Each row is where one point has got to under a steady rotation. How many ticks took it there?
The counts run from 0 to 406.
[156  92 159 147 117 108 134 170  97  97 132 173 134  81 155 199 196 128
  93 115 136 193 126 155 115 106 136  92 110  97 124 132  99 151 115  88
 144 144 120 105 137 159  98 143 138 141 101 123 134 150  86 134 149 135
 126  97 122 165 132 111 135 158 145 122 118] => 109
[185  80 171 141 139  81 129 188 127 135 110 158 112  86 127 177 139 132
 114 122 144 153 141 161 146  91 126 117 111 128 127 141  67 104  89  92
 155 129 111 121 129 147 129 151 141 118 136 135 100 180  90 159 138 167
 131 104 129  96 137 134 102 136 157 129 135] => 298
[142  81 143 163  90 127 115 151  96 107 149 116 166 135 183 154 140 141
 114 127 152 191 135 150  98 127 144  97 103 103 148 139 118 186 134 111
 111 135 120 116 152 122 131 129 114 116 101 118 102 120 128 160 132 122
 122  89 137 212 137 117 109 176 145 131 127] => 388
[166  97 117 151 129 102 126 167 151 118 140 153 166 108 142 176 148 104
 137 142 177 167 116 166 154  94 106 102 109 133 143 147 104 161  88  91
 136 158  65 135 140 143 148 139 128 144  90 125  88 154  91 155 110 150
 129 101 133 189 153 102  63 145 138 123 123] => 378
[137  91 146 147 102  95 163 131 123 119  80 144 135 102 148 185 165 139
  99 131 119 188 160 144 141 120 142 112 147 113 127 117  75 152 120  92
  94 138 136  73 116 147 104 125 113 115  87 139 136 145 116 168 145 120
 132  83 129 112 122 107 177 160 163 104 157] => 286
[130 113 114  96 162 129 166 130 126 114 112 108 168 130 159 179 133 112
  97 127 128 180 108 127 135 124 154  67 137 126 140 104  76 157  78 105
 151 110 107 120 124 122 167 146 120 141  50 131 109 113 156 149 128 140
  99  79 144 180 113 142 107 173 156 149 102] => 186
[146 108 106 149 159 135 162 133 140 145  72 132 169 111 161 183 144 129
 113 110  89 166 103 149 136 143 134 100 163 144 132  89 116 142 130  52
 156 127 103 126 138 134  91 132 110 107  57 145 152 120  85 160 143 121
 110 120 120 121 134 147 161 143 161 122 164] => 85
[179  78 147 185  99 130 125 165 123  94 159 131 148 124 190 147 154 146
 107 121 114 197 132 171 128 116 131  67 138 103 129 135 136 120  86 131
 149 129 138 121 139 159 127 115 136 167 112 133 129 135 116 131 119 102
 124 146 109 170 160 141  88 156 136 142 154] => 131
[150  72 150 139 102 100 120 147 118 135 105  91 176 138 117 157 116 129
 142 131 137 162 138 152 105 121 112 154 108 114 153 119  93 121 128  67
  93 138 117 118 150 128 112 127  98  95  80 130  75 148 153 199 145 134
  94 105 155 151 176 145 160 144 146  94 133] => 15
[161 118 103 168 144 111 123 151 137 123 138 129 151  98 151 180 128 103
 131 127 168 151 132 163 144 102 129  97 113 153 135 144 119 165  92 101
 151 129  68 145 135 113 132 164 129 131 108 130 115 167  93 167  99 160
 131 101 122 185 139 110  64 170 148 139 113] => 377
[151  53 169 152 108 119 143 129 137 116 156 114 166 147 184 154 118 113
 142 126 132 200 165 168 126  90 117  87 133  98 132 113 108 146 119 132
 126 159 163  95 120 137 112 108  99 139 111 109  85 129 134 162 139 115
 118  97 173 160 133 145 129 143 133 122 150] => 211
[101 109 136 135 139 117 138 129 138 101 128 110 169 119 179 146  72 130
 162 168 126 166 144 109 101  81 136 113 127  97 109 129 115 103  94  94
 150 135 144  97 117 159 109 131 109 159 107 120 118 132 175 147 186  94
 107 152 142 124 159 118 173 170 125 121 149] => 235
[127 115 160 115 102  87 143 148 144 139  91 131 155 106 165 204 121 125
 112 115 120 170 135 117 121 104 156 101 146 125 123 128  92 147 128  74
 157 132 164 113 135 131 126 134 144 132 119 140 116 124 117 171 190 129
 129  74 153 122 104 108 190 159 154 138 157] => 288
[ 98 137  89 153 100 134 182 157 129 116  97 181 181 119 144 139 131 105
 129 112 123 202 112 114 111  94 131 113 130 102 146 160 132 115 130  83
 122 105 122 139 133 130 125 150 110 165  56 137 132 106 149 135 144 107
 101 117 104 143 148  83 158 182 124 134 137] => 359
[162 119 172 221  99 114 165 150 140 128 129 149 149 118 174 131 165 139
 144 141  93 167 147 141 137 155 104 104 115 137 135 161 161 131  92 106
 137 126 121 101 143 162 128 110 140 162  94 131 154 165 118 149 103 104
 108 132 108 107 175 131 161 149 127 144 147] => 329
[187  79 179 154 146 142 123 163 147 168 142 130 161 133 133 145 138 135
 142 107 139 151 134 132 129 114 118  74 103 106 161 107 123 137  96 105
 141 121  91 128 132 121 168 109 127  87  81 139  94 115 110 173 143 136
  80  99 122 132 125 141  95 172 122  97 107] => 196
[151 110 118 149 110 120 149 162 123 153 118 159 153  74 107 151 134 103
 120 134 142 164 111 110 129  72 153  79 143 122 135 149 103 132  77 116
 142 123  89 127  96 142 152 137 108 131  76 103 144 150 161 143 131 147
 112 140 108 150 154  97 124 198 123 136  86] => 176
[152  87 144 170 124 139 131 157 134 158 129  94 174 126 123 150 128 128
 152 141 151 158 159 153 117 116 143  73 114 140 144 147 111 179 100 138
 109 113 113 114 105 101 166 130 102 123 115 104  76 138 152 214  99 139
 119 101 115 171 133 135  92 190 149 128 125] => 199
[180  99 163 149  96 132 172 144 153 134 109 153 122 129 139 140 167 119
 154 112 136 177 160 153 166 112  90 131 117 141 153 142 131 113  98 116
 104 158 137  83 134 166  84 146 136 151 112 124  80 177  84 176 137 128
 105 122 138 141 177 171 155 130 141  92 143] => 28
[128 111 138 157 114 108 169 138 122  88 103 140 170 136 181 139 133 103
 113 135 104 189 131 171 105 115  69 142 121 151 144 137 114  89 118  74
 146 144 127 120 166 151 125  99 101 157  85 138 144 147 130 108 118 101
 118 152 132 144 196 141 155 144 145 166 147] => 336
[125  86 125 151 144 128 121 154 149  75 159 133 159 142 165 203 132 112
 113 129 149 152 129 144 119 123 110 112  91 108  95 119  94 127 136  74
 181 117 122 149 160 120  85 157 127 150 109 143  83 142  79 160 157 119
  90  70 145 117 108 105 119 166 135 126 139] => 114
[138  70 155 163 132 115 113 180 108  79 126 108 132 122 145 156 152 151
  80 138 114 147 139 157 108 138 139 102 100 132 109 146  91 146  87 118
 158  68 123 133 151 130 120 170 122 125 122 130  87 170 120 178 104 132
  90 108  96 142 125 128  88 198 150 140 116] => 119
[121 131 129 182 138  85 124 146 168 117 127 133 141 112 138 178 129 141
 144 149 162 139 186 153 143 107 129 113  91 128 104 173 111 121  94  90
 138 111 122 116 146 137 106 152 145 181 139 154  82 181 113 175 152 131
 122  96 125 108 150  85 146 175 150 116 157] => 302
[125  86 140 177 106  97 133 158 117 133  93 146 160 113 172 169 128 133
 127 113 110 194 128 151 104 115 117  89 129 125 146 117  95 140 158  86
 151 136 116 104 137 122 106  97  93  72  91 134 153  95 100 131 143 108
 138 100 113 130 100  96 158 180 140 139 148] => 88
[149 113 127 161 147 118 158 128 169 181  71 123 147 118 121 173 125 136
 139 111 105 141 143 131 150 140 128 109 144 172 143 125 109 158  99  78
 131 110  92 115 105 127 127 137 114 103 101 130 131 146  95 223 111 136
 104 105  99  90 119 147 142 154 151 115 162] => 274
[138  83 151 154  94 114 135 135 130 134 101  91 171 153 117 152 125 143
 129 137 124 142 144 121 109 136 124 154  91 136 151 129 115 146 123  74
  84 131 113 115 147 118 118 145 102  84 102 135  82 156 142 213 146 131
  92  98 136 130 164 136 164 176 137  88 121] => 16
[195 105 133 149 139 138 130 154 141 125 134 125 176 137 172 174 136 143
 121 107 125 186 108 148 122 118 158  54 141  82 140  92 136 151 102  91
 153 123  96 130 160 136 125 148 137 139  59 154  92 105 111 149 142 119
 106 104 142 178 141 138 102 155 159 116 142] => 385
[140  95 148 197  84 123  96 181 152 112 166 134 154 117 129 150 173 143
 156 149 162 148 141 143 120 120 108 127  71 122 120 187 148 129  93 100
 133 120 113 137 148 156 126 110 127 154 127 128 105 164 101 164 131 116
  94 124  96 142 179  94 123 175 113 110 143] => 125
[151 120 120 153 127 147 125 162 182 109 137 118 168 139 153 148 155 150
 136 129 124 151 113 138 147 152 149  94 131 112 118 149 171 133  72 107
 161  86 136 153 142 149 125 147 144 201  95 145  95 146 112 180 117 114
  83 129 112 130 168 150 113 145 138 122 168] => 128
[138 109 125 147 139 112 146 116 112 150 112  87 180 128 173 174  97 142
 121 131 126 170 155 143 106 121 172  80 137 119 132 105  88 167 113  93
 115 121 122 103 145 115 138 152 116 126  91 136  94 129 156 192 140 138
 131  85 157 182 129 149 132 178 183 135 142] => 10
[155 131 135 170 155 143 152 166 138 122 126 156 151 118 148 149 140 143
 148 103 135 181 137 152 139  99 124 100  98  97 137 148 122 104  88  75
 146  85 134 142 152 141 107 166 168 192 108 162  90 144  92 162 165 127
 104 121 123 133 154 165 124 143 155 123 159] => 305
[137  83 200 165  99 127 139 148 154 150 141 114 146 115 162 153 121 112
 150 157 123 133 161 103 113 115 130  80 100 130 109 151 117 144  99 143
 165 125 140  90 100 142 115 141 112 111 148  96  91 175 146 194 144 122
  94 107 136  85 128 136 161 193 135 132 115] => 221
[123  89 173 145 110 110 152 168 119 119 112 163 150 146 142 165 131 109
 128  99 141 187 169 149 111  89  86 146  80 107 135 135  68  97 138  72
 126 103 151 117 149 116 110 126 128 115 129 140  97 129  99 171 172 135
 106  74 127 107 111 111 155 162 125 121 129] => 292
[156 142 171 204  85 113 161 146 139 133 130 139 156 109 186 136 144 151
 130 135  88 171 158 134 131 149 121  75 123 142 140 157 159 119  82 119
 151 103 120 104 143 153 142 102 152 163  96 148 157 149 131 132 115 104
 114 136 111 110 163 119 161 166 145 156 144] => 330
[106 128  95 176 113 121 163 130 111 121  82 134 166 112 138 166 149 127
 136 133 140 180 142 175 123 114  90 149 129 156 138 129 101 120 125  72
 101 139  95 102 128 134  98 105  84 131  75 133 144 151 110 136 120 108
 131 137 113 174 174 119 154 161 141 128 151] => 81
[124 138  94 186 122 119 164 146 100 152 104 140 173  96 133 151 137 124
 151 114 144 183 126 171 119  99  95 136 123 146 147 132 115 119 128  65
 131 141  93 117 115 126  95 102 103 140  86 128 151 134 102 129 134 118
 139 150 120 190 183 143 156 165 144 148 147] => 80
[126  83 119 146 131  89 114 151 132 100 143 120 152 113 176 184 103 137
 113 145 130 176 112 145 121 119 144 155 131 119 111 138 104 153  93  64
 152 147 155 146 154 152 106 170 129 174 122 139 108 164 117 174 148 137
 132 115 142 173 161 146 126 132 156 147 176] => 311
[121 112 123 161  74  78 137 162 119 134 102  86 171 118 162 164  80 131
 115 133 134 136 108 134 115 132 123 160 125 186 124 126  93  97  97  84
 177 110  92 137 130 121 139 113 103 116  95 130 151 159 141 152 134 132
 129 129 138 138 162 121 142 194 127 187 122] => 68
[160  96 148 150 117 146 147 118 153 157 159 108 174 140 178 168 127 123
 140 113 119 168 132 124 129 108 164  49 164 100 139 106 144 169 116 120
 145 146 158 108 107 131 120 140 137 139 100 134  87 125 119 187 163 122
  97 100 160 160 126 164 151 169 145 117 149] => 209
[126  95 162 157 126 111 145 164 105  87 114 137 125  99 177 151 162 166
 117 130 130 202 161 145 125 132 129 114 104 111 136 160 100 143  66 102
 115 110 150  95 163 171 130 149 156 161 137 136 114 137 116 146 139 119
 132 113  94 167 140 135 120 156 170 135 157] => 308
[135  73 143 137 149 123 115 173 137  67 147 141 156 148 152 179 142 106
 116 120 137 169 126 159 122 127 101 132  86  90 109 129  90 102 114  79
 175 113 133 154 171 132 110 144 124 146  95 148  83 134  86 140 140 123
  78  71 125 123 119 110 101 153 134 125 143] => 115
[129  83 132 144 140 102 144 145 141 129 123 160 156 139 148 181 102  93
 134 114 131 171 138 158 120  98 125 142 137 121 109 120  78 123 160  82
 154 122 150 137 118 119  92 153 103 135 110 130  92 133  97 189 165 138
 116  63 159 107 109 118 154 144 148 138 170] => 290
[117 133 116 130 124 128 151 128 181 140 143 158 162 105 153 179 147  75
 138 145 165 149 127 111 177  94 122 104 128 159 128 147 123 152  79 106
 141 146  87 125  97 140 160 125 134 159  81 111 128 134 117 150 155 138
 107  89 129 164 125  76 118 188 117 121 115] => 179
[121 106 123 169 146 123 154 148 175 105 115 122 149 145 163 136  74 133
 176 140 114 140 151 134 146 107 107 151  99 146 102 147 124  87  82 106
 178  88 120 143 137 154  93 192 129 158 129 135  85 165 107 183 141 111
  91 139 118 107 157 132 121 165 136 144 164] => 48
